cols: X H J R
q_106: [192 140 163 143]
q_799: [168 103 120  82]
q_184: [192  82 163 143]
q_112: [140 129 124 117]
q_185: [156  95 116 101]
q_217: [151 124 115  92]
q_727: [111 128 154 139]
q_843: [ 82 192 193 142]
back: [163  82 192] : q_184
gone q_843: [142  82 193] : [192]
back: [117 124 129] : q_112

cols: N P B M
q_910: [147 138 121 173]
q_794: [132 167 118 109]
q_963: [150 125 127 103]
q_992: [103 124 116 137]
q_996: [ 68 122 152 140]
q_945: [135 174 109 111]
q_905: [174 109 112 111]
q_75: [ 88 175 102 140]
q_229: [175  89 119  88]
q_985: [123 137 148 178]
q_646: [147 138 121  91]
q_729: [147 113 118  96]
back: [111 109 174] : q_945
diff q_729: [147 113 118  97] : 4, [96]
back: [127 125 150] : q_963
diff q_910: [148 138 121 173] : 1, [147]

cols: U W L S
q_716: [176 160 123  88]
q_770: [127 102  81 144]
q_990: [108 148 173 168]
q_503: [172 144 102  81]
q_386: [127  81 102 140]
q_540: [ 82 107 146 174]
q_24: [108 148 173 117]
q_11: [ 91 128 164 176]
q_874: [170 172 143 104]
q_326: [134  96  80  99]
back: [ 81 102 144] : q_503
q: [ 92 129 163 176] : q_11
back: [ 81 102 127] : q_770
back: [107  82] : q_540
back: [146 107  82] : q_540

cols: Y A G K
q_25: [ 87 126 137  98]
q_321: [ 86 151 142 131]
q_834: [115 149 162 108]
q_851: [ 75 105  99 149]
q_884: [115 149 162 164]
q_654: [109 140 139 147]
q_473: [ 90 104 130 142]
q_645: [135  88 126 108]
col: [105 149 140] : A
col: [162 139 130] : G
gone q_654: [147 109 139] : [140]
diff q_654: [109 139 139 147] : 2, [140]

cols: E D Q Z C F T V
q_892: [ 89  96  90 101 139 175 130 178]
q_306: [156  77 121 129 153 125  79 170]
q_891: [ 89  96 147 144 139 175 115 178]
q_629: [ 83  94  77 150  87 148 104 170]
q_247: [132 178 110 136 107 142 169 139]
q_370: [ 96  89 101  90 112 106 162  80]
col: [130  79 115 104] : T
q: [ 89  96 147 144 139 175 115 178] : q_891
q: [ 96  89 101  90 112 106 162  80] : q_370

cols: zaf Gav meron Gadi duk Fima ral dusig
q_455: [ 88 151 130 129  95 100 115 147]
q_950: [177 151 130 129  95 130 135 163]
q_620: [128 151 130 129  95 100 137  98]
q_764: [ 91 189 146 150  99  95 118  98]
q_942: [ 89  87 175  77 138 130 115 147]
q_873: [128 151 130 129  95 100 115 147]
q_299: [155  63 113 105 176 176 127 179]
q_587: [142 162 106 162 104 109 138  99]
q: [ 89  86 177  78 136 128 115 148] : q_942
q: [155  63 113 105 176 176 127 179] : q_299
diff q_299: [155  64 113 105 176 176 127 179] : 2, [63]
back: [ 98 118  95  99 150 146 189] : q_764
q: [128 151 130 129  95 100 115 147] : q_873
q: [ 88 151 130 129  95 100 115 147] : q_455

cols: Lata vedi dif Lun rur zam
q_747: [ 82  88 120 171 143 143]
q_292: [139  87 141  91  91 150]
q_156: [175 131 133 160 141  87]
q_113: [139  87 141 180  87 184]
q_917: [121 125 178  79 170  84]
col: [141 133 141] : dif
col: [139 175 139] : Lata
col: [184  84] : zam
gone q_113: [ 87 184 139 141  87] : [180]

cols: big ribe nikal bezep Zunat dekuz Dosag raboz Sebes mezuk
q_67: [100 171 115 106 146 122 169  80 138 171]
q_870: [140 118 149 148 106 142 114 102 149 161]
q_255: [155 142 168 128 171 103 123  98 134 182]
col: [142 103] : dekuz
col: [169 114] : Dosag
q: [100 171 116 105 147 123 169  80 138 171] : q_67
back: [182 134  98 123 103 171 128 168 142] : q_255
gone q_255: [182  98 168 128 142 123 171 103 134] : [155]
back: [161 149 102] : q_870

cols: Gavi Levav bagen dabef
q_707: [122 135 147 128]
q_952: [156 117 101 109]
q_889: [120 129 142 124]
q_570: [131 140  96 149]
q_480: [136 139 126 106]
q_239: [157 158  79 125]
back: [101 117 156] : q_952
q: [156 118  99 109] : q_952

cols: Tife tudip zigap von Zim muka pir dep ruzat sisov
q_7: [135 146  99  96 144 148 150 138 136 107]
q_466: [118  92 125 155 128 135 119 110 137 142]
q_181: [118  92 125 155 104 135 119 110 137 142]
q_149: [118  92 125 155 128 135 119 127 150 106]
q_671: [138 130 115 109 142 159 160 119 155 127]
q_178: [117 114 151 153 122  99  90 129 101 125]
q: [138 131 113 111 140 158 162 118 153 125] : q_671
q: [135 146  99  96 144 148 150 138 136 107] : q_7
diff q_466: [119  92 125 155 128 135 119 110 137 142] : 1, [118]

cols: rup donab das Voko roru ril Dod zuk Niv guf
q_276: [184  83 170 151 133 110  92  77  72  78]
q_317: [110 132 152 169 181 150 128 106  88  77]
q_955: [ 80  94 113 133 156 171 182 184 176 161]
q_656: [ 74  73  81  95 116 138 158 174 182 182]
q_765: [137 115  95  81  73  73 177 163 144 122]
q_541: [128 148 168 180 184 177 165 147 126 105]
q_886: [137 115  95  81  73  73  84 101 121 143]
q_515: [171 156 133 114  94  79  75  76  84 103]
q_615: [184 180 170 151 133 110  92  77  72  78]
q: [129 146 170 180 184 177 165 147 126 104] : q_541
gone q_541: [165 184 180 148 177 168 126 105 147] : [128]
col: [177 165] : Dod
diff q_955: [ 80  94 113 133 156 171 182 184 175 161] : 9, [176]

cols: Roz suvar nobo Tisi
q_35: [ 99 134  87  89]
q_343: [177  99 146 119]
q_415: [ 89 154 122  82]
q_165: [ 76 165  90 104]
q_170: [ 64 167 135  67]
q_288: [ 99 100 111 159]
q_593: [ 92 129 148 134]
q_504: [144 171 112  97]
q_769: [103 138 133 145]
q_144: [126 129 148 134]
q_400: [122 169 129 137]
col: [103 126 122] : Roz
q: [ 98 134  87  88] : q_35
col: [ 99  92 144 103 126] : Roz
col: [89 76 64 99] : Roz
diff q_769: [102 138 133 145] : 1, [103]
col: [ 64  99  92 144 103 126 122] : Roz

cols: Fofe sipal Biku nar vafol dulin
q_454: [151 125 132 138 148 144]
q_502: [ 93 140 133 136 112 123]
q_714: [182 126 125 126 141 132]
q: [182 123 124 124 139 133] : q_714
gone q_502: [136 140 112 133 123] : [93]
col: [138 136] : nar

cols: Ton zosi nurat Turi fufi difu tedip Bel Nas
q_546: [114 135 131 181 135 131 127 116 137]
q_297: [114 121 103 123 135 131 127 141 137]
q_887: [114 121 103 123 135 131 140 141 137]
q_332: [114 121 145 128 135 131 119 141 137]
q_775: [166 121 131 113 135 131 127 141 134]
q_398: [114 131 121 128 135 115 131 105 137]
q_864: [114 121 131 135 181 131 140 141 137]
q_391: [114 121 137 120 135 144 122 154 137]
diff q_546: [114 136 131 181 135 131 127 116 137] : 2, [135]
q: [114 121 146 128 134 131 118 141 138] : q_332
col: [103 103 145 131 121] : nurat
q: [114 135 131 181 135 131 127 116 137] : q_546
q: [115 134 131 181 136 132 127 117 137] : q_546

cols: ridiv bil nisag bogat Bapo
q_563: [178  92 131 107 106]
q_319: [167 117 132 103 124]
q_800: [117 132 103 167 129]
q_33: [121 179  94 127 128]
back: [131  92 178] : q_563
back: [167 103 132 117] : q_800
gone q_563: [107  92 131 178] : [106]
gone q_33: [121 128 179  94] : [127]
diff q_800: [117 132 104 167 129] : 3, [103]

cols: Soder Fefig Mit Tizen
q_56: [128 129 141 180]
q_17: [128 171 130 129]
q_662: [128 130 171 159]
back: [171 130 128] : q_662
q: [127 169 132 131] : q_17
gone q_17: [129 130 171] : [128]
diff q_662: [128 130 170 159] : 3, [171]

cols: mus gako bab Dulol votu Fev
q_979: [127 107 143 109 164 163]
q_885: [ 73 189 101 107  76 102]
q_768: [109 143 107 127 109 109]
back: [109 127 107 143 109] : q_768
back: [164 109 143 107 127] : q_979
gone q_885: [101  73 107 189  76] : [102]
gone q_979: [109 143 127 164 107] : [163]
q: [109 143 107 127 109 109] : q_768
col: [102 109] : Fev

